Rows are one point carried round by a steady rotation, each followed by how many ticks it has turned.
The counts run from 0 to 328.
[100 132 129 137 152 152 156 106 141 143 155 167 149 106 102  99 110  99
 151 178 128 145 152  73  83 154 177 158 143 154 172 144 129 129 105 124
 116 130 134 177 140 132 144 117 135 136 148 186 147] => 182
[ 78  94 148  86 185 178 126 139 135 142 123 159 160 103 105 119 123  94
  90 155 115 107  83 107 122 152 126 100 140 115 149 115 139 133 120 100
 108 142 132 130  97 111 117  93 101 151 144 188 131] => 215
[110 102 109  93 143 134 141 113 164 131 173 151 140  82  99 103 110 136
 110 163 126 116 120  96  91 136 166 155 178 163 159 119 100  98  89 132
  87 143 137 147 131 122 116 114 136 146 140 197 130] => 122
[ 60 100 126 120 179 179 107 128 156 110 139 164 179 100 131 138 126 101
  88 166 106 135 109  84 141 143 123 143 139 119 130 143 114 135 157  99
 118 132 121 140  79 106 108 102 126 162 124 172 141] => 33
[ 85 104  90 105 160 151 117 136 174 111 152 152 145  77 110 102 150 109
 109 138 129 145 115 109 110 128 156 156 198 158 155  98  95 114 124 137
 112 129 113 133 140  87 125 109 145 127 128 192 138] => 127
[ 65 132 137 122 173 155 112 111 168 111 159 158 172 125 125 121  95  88
 119 198 111 132 146  81 125 151 129 161 133 110 142 146 133 130 119 101
 131 140 126 178  98 110 152 116 139 154 144 150 140] => 37
[ 99  98 149 138 177 175 160 142 132 147 136 141 141  94 107  75 122 122
 136 168 137 143 116  93 128 178 132 153 171 164 144 126 115 138 116 139
 101 122 155 144 120 119 121 102 140 117 177 191 107] => 195
[105  89 120  87 174 148 115 138 170 134 144 137 154 114  84  99 133 101
  93 179 112  94 118  83 124 139 136 138 159 134 129 145  84 123 115 105
  99 144 151 114  94 100 122 132 137 143 139 186 121] => 20
[ 76 136 107  92 154 154 121 113 158 103 161 155 161  89 116 117 108 102
 131 145 134 132 149 111  96 137 159 151 163 141 184 113 133 101  76 127
 122 133 117 181 140 121 160 107 128 132 133 179 155] => 241
[ 86  98 143 108 183 175 120 137 150 119 141 134 175 114 109 104 114 108
 105 181 123  99 134  79 149 159 117 149 134 130 128 164 103 121 112 103
 107 131 158 139  70 125 126 122 128 136 153 177 112] => 275
[ 96 127 125 154 162 180 154 135 136 138 141 149 153 100 120  66 136 112
 153 168 126 161 148  78 112 165 154 151 140 166 159 137 115 134 113 136
 102 131 138 166 147 123 129 105 138 118 157 193 117] => 66
[ 75 100 126  94 157 169 131 115 141 111 158 161 162  61 123 150 102 130
  99 129 136 123 103 119 115 139 143 149 176 148 166 114 130 102 106 127
 103 125 119 154 106 132 111  88 112 151 134 190 151] => 237
[ 83 122 135 106 189 191 137 147 124 134 115 144 163 122 103  67 139  81
 141 160 121 128 130  98 113 160 139 106 121 130 162 123 130 141  99 114
 115 140 146 153 134 105 156 109 118 111 157 191 120] => 328
[ 84 120 127 141 156 177 144 117 135 148 140 181 156  76 116 139 137 111
 114 144 134 138 122  84 108 152 173 154 160 158 153 146 131 120 137 126
 108 109 119 149 110 150  86  95 109 151 139 197 153] => 302
[ 77 108  93 107 175 189 106 154 154 108 128 144 174 101 120  84 165 101
 106 147 111 137 129  89 134 129 140 125 131 141 138 138  83 125 138 114
 107 137 131 125 124  90 115 122 131 126 117 199 119] => 141
[ 71 122 119 107 183 187  97 147 159 103 129 130 183 121 121  81 143  85
 116 164 120 116 162  88 147 151 117 144 126 121 141 151 108 121 105 107
 120 137 139 148 105 110 147 121 132 118 144 175 115] => 23
[ 51 127 131 103 177 183 114 129 144 111 135 158 169 104 137 115 116  95
 103 161 107 146 103 116 121 142 120 111 128 108 160  96 154 134 126 106
 122 147 105 169 123  97 129  82 108 156 133 169 142] => 97
[ 60 149 128 150 163 171 112 113 163 115 143 155 168 105 135 117 126  90
 119 167 130 143 172  89 134 160 140 177 150 128 149 145 144 118 115 122
 127 123 108 182 107 136 126  91 125 145 146 161 145] => 45
[ 80  93 105 110 180 172 104 153 172 116 138 141 160  96 113  93 160 104
  93 156 117 130 116  93 143 139 124 147 171 141 123 123  84 130 142 121
 107 133 131 116 104  82 111 113 145 133 135 185 113] => 142
[ 93  88 106  84 166 148 128 132 157 115 152 160 150  74  92 124 130 113
 113 134 138 118 106 104 105 133 159 148 199 160 156 116  90 113 111 130
 110 124 137 124 118 102 134 124 138 123 137 197 142] => 128
[ 90 108 116  89 178 152 114 139 164 104 147 129 162 118  97  78 123  94
 128 174 127 114 144  89 124 146 129 150 161 134 149 133  96 126  93 118
 118 140 149 145 118  91 173 137 152 106 150 177 119] => 15
[103 120 140 131 177 167 147 145 141 151 126 133 138 112  91  60 137 100
 135 172 141 121 146  92 116 177 146 149 169 153 151 128 126 133  93 136
 105 129 150 148 132 123 137 103 133 108 177 186 112] => 196
[101 113 145 102 182 165 146 139 133 149 126 142 149 131  90  68 117  91
 135 183 119 116 125  88 106 164 141 113 127 129 159 129 125 144  94 109
 107 147 156 150 129 110 154 118 125 121 166 188 116] => 80
[ 63 109 139  99 177 178 116 135 151 129 130 149 157  87 124 125 125 105
  79 149 124 117 102 124 136 151 116 124 158 118 143 105 150 116 118 112
 105 138 112 147  96 122  94  71  94 161 147 178 132] => 222
[102  93 109 104 159 167 140 133 142 107 164 134 164  85 117  77 109 145
 129 163 119 136 128  87 120 144 140 154 147 171 157 138  80 108  98 131
  89 140 156 148 127 114 128 128 148 124 143 202 108] => 130
[101  99 115 103 170 146 124 141 173 117 157 122 152 110 102  68 119 118
 114 186 117 121 134  88 128 151 127 160 167 148 137 126  80 123 106 124
  97 149 153 136 116  92 136 125 161 126 152 180 100] => 14
[ 99  94 139  95 182 161 133 146 152 164 120 152 136 116  85  92 142  90
  92 172 115 104  92  99 109 153 139 106 159 127 140 110 125 143 120 108
 101 149 139 116 112 104 112 101 112 145 152 192 125] => 208
[ 83 101 105 109 154 159 126 128 162 113 156 150 147  62 123 122 127 132
  99 129 139 137 115 117 123 139 147 163 199 163 155 107 110 101 113 142
 102 122 116 143 121 116 102  90 131 140 137 190 137] => 244
[ 75 104 131 104 184 177 113 139 153  97 147 129 180 118 118  85 109 106
 126 182 112 127 135  86 141 151 108 147 128 126 139 147  97 128 112 107
 113 142 151 150 100  94 159 130 148 123 146 171 109] => 22
[ 69 136 126 116 176 158  93 129 185 112 142 133 163 131 114  92 126  76
 107 192 118 115 163  88 141 156 117 161 145 107 133 142 128 127 107 105
 124 140 132 162  97 107 144 112 134 140 147 155 124] => 30
[ 94  86 112  89 175 179 124 150 145 115 138 142 166  83 101 101 144 116
 107 133 131 111 113  94 135 141 144 136 166 159 144 141  80 111 118 122
 100 122 149 111  99 112 114 123 128 119 139 206 119] => 12
